[[133 148 120 121 121 133 140 134 135 129 119]
 [131 140 127 129 126 131 141 138 132 137 128]
 [128 127 141 141 135 135 130 135 135 139 142]
 [133 129 137 139 132 134 138 137 136 142 140]
 [126 138 134 133 133 138 132 130 134 129 134]
 [133 139 130 131 128 142 133 127 143 127 132]
 [125 135 140 138 137 143 122 125 139 124 140]
 [125 135 136 135 133 136 130 132 133 131 136]
 [127 140 128 129 127 130 137 138 129 135 128]
 [130 142 124 125 123 125 141 142 127 139 123]
 [128 128 138 139 132 129 133 141 130 143 139]
 [127 138 126 128 124 119 142 149 121 145 124]
 [124 133 143 140 141 149 124 120 142 121 146]
 [129 136 137 136 134 144 127 125 142 125 138]
 [135 139 124 127 122 128 146 142 132 142 126]
 [131 139 123 126 122 119 148 151 122 149 123]]
Indices start at 1.
The top-right entry is 119
The entry at row 2, column 1 -> 131
Read off the entry in the bottom-right corner.
Answer: 123
Read off the bottom entry of the column that holds the largest entry.
Answer: 151
The entry at row 1, column 2: 148
Read off the entry just right of the largest entry.
Answer: 122
The entry in the top-left corner: 133
Read off the entry at row 2, column 2.
Answer: 140
The entry at row 3, column 2 is 127
The bottom-left entry: 131
Read off the entry in row 3 and column 1.
Answer: 128
Read off the entry in row 2 and column 3.
Answer: 127
The entry in row 3 and column 3: 141
Read off the entry directly above the largest entry.
Answer: 142

Read these off the grid that follows. Counting starts at 1.
1) Read off the entry just right of the centre entry.
2) Read off the entry just left of the largest entry.
3) Read off the entry at the centre.
4) Read off the entry in the top-right corner.
5) Read off the entry just right of the smallest entry.
6) Read off the entry in row 1 and column 1.
7) Read off the entry in row 2 and column 1.
8) Read off the entry directly below the centre entry.
[[117 135 119 126 127 140 127 133 126 146 130 135 127 124 107]
 [136 131 137 129 120 121 109 118 132 123 126 135 128 118 115]
 [130 117 131 133 119 130 123 144 147 132 137 130 125 133 120]
 [142 125 136 144 120 127 128 114 111 126 132 119 132 116 129]
 [114 123 117 126 139 127 131 115 139 120 122 131 121 115 124]
 [112 119 124 142 118 136 125 137 128 128 141 131 129 129 122]
 [126 120 138 137 133 120 124 132 124 136 138 131 130 135 127]
 [120 128 126 119 124 121 127 133 134 144 104 131 122 121 140]
 [127 121 118 128 145 136 113 130 138 125 112 124 127 132 135]
 [134 137 136 128 129 127 137 131 141 134 127 133 109 108 132]
 [135 129 133 135 125 127 122 130 126 130 120 127 122 133 125]
 [137 129 131 117 125 123 145 126 128 124 136 136 133 114 112]
 [127 127 116 134 129 122 141 115 134 124 125 120 128 133 133]]
1) 124
2) 144
3) 132
4) 107
5) 131
6) 117
7) 136
8) 133

Read these off the array that follows. Counting starts at 1.
1) Report the entry in the top-left corner.
2) Report the bottom-right entry.
3) Report the entry directly below the smallest entry.
4) Report the entry in row 2 and column 2.
5) Report the entry in row 2 and column 1.
6) Report the entry directly below 118.
7) Report the entry directly below 141.
8) Report the entry in row 1 and column 2.
[[119 138 123 142 139 126 101 122 131 120 118 114 117 141 137 121]
 [125 126 124 128 130 125 127 127 126 126 129 130 133 128 130 132]]
1) 119
2) 132
3) 127
4) 126
5) 125
6) 129
7) 128
8) 138

Questions about the row below.
1) Which number is the 3rd entry from the right?
2) Which number is the entry just left of 125?
153  133  106  120   99  125
1) 120
2) 99

Questions about the row below.
1) Read off the entry just right of 106.
2) Read off the entry just left of the smallest entry.
114,125,134,106,101,130
1) 101
2) 106

Read these off the table that follows.
1) What is the 3rd entry on the main diagonal?
2) What is the third entry, reading row by row?
3) What is the top-right entry?
4) What is the first entry in reading order?
5) What is the entry in the bottom-right corner?
154,125,130,121,126,128,133,124,139,141
132,130,130,127,137,143,123,145,148,129
120,126,122,132,127,128,121,120,133,118
125,120,130,120,124,136,120,133,147,124
134,121,125,119,134,127,126,127,143,127
126,136,122,124,132,111,124,133,105,116
144,133,128,124,133,115,134,116,113,137
139,116,132,116,123,126,133,138,120,138
150,134,143,130,137,122,145,145,119,139
143,135,131,131,129,126,147,124,132,140
116,133,120,133,130,132,111,119,141,118
1) 122
2) 130
3) 141
4) 154
5) 118

[[146 126 130 129 151 132 138]
 [134 141 129 138 135 132 141]
 [140 125 140 123 150 141 126]
 [139 156 136 156 125 134 153]
 [137 126 137 123 149 139 127]
 [137 145 137 146 134 137 146]
 [140 154 127 150 125 127 150]
 [140 145 129 142 133 131 144]]
Indices start at 1.
Find the top-left entry.
A: 146
Find the entry at row 3, column 1.
A: 140
The entry at row 2, column 2 -> 141
Find the entry just right of 142.
A: 133
Find the top-right entry.
A: 138
The entry just left of 154 is 140
Find the bottom-right entry.
A: 144
Find the bottom-left entry.
A: 140
The entry in row 2 and column 3 is 129
The entry at row 3, column 2: 125
Find the entry in row 1 and column 3.
A: 130
Find the entry just left of 142.
A: 129
The entry in row 1 and column 2 is 126

W = [107 128 142 129 142 113 148 116 114 150 111]
Find the entry just right of 107.
Answer: 128
The entry just right of 150: 111
Find the entry just left of 113.
Answer: 142
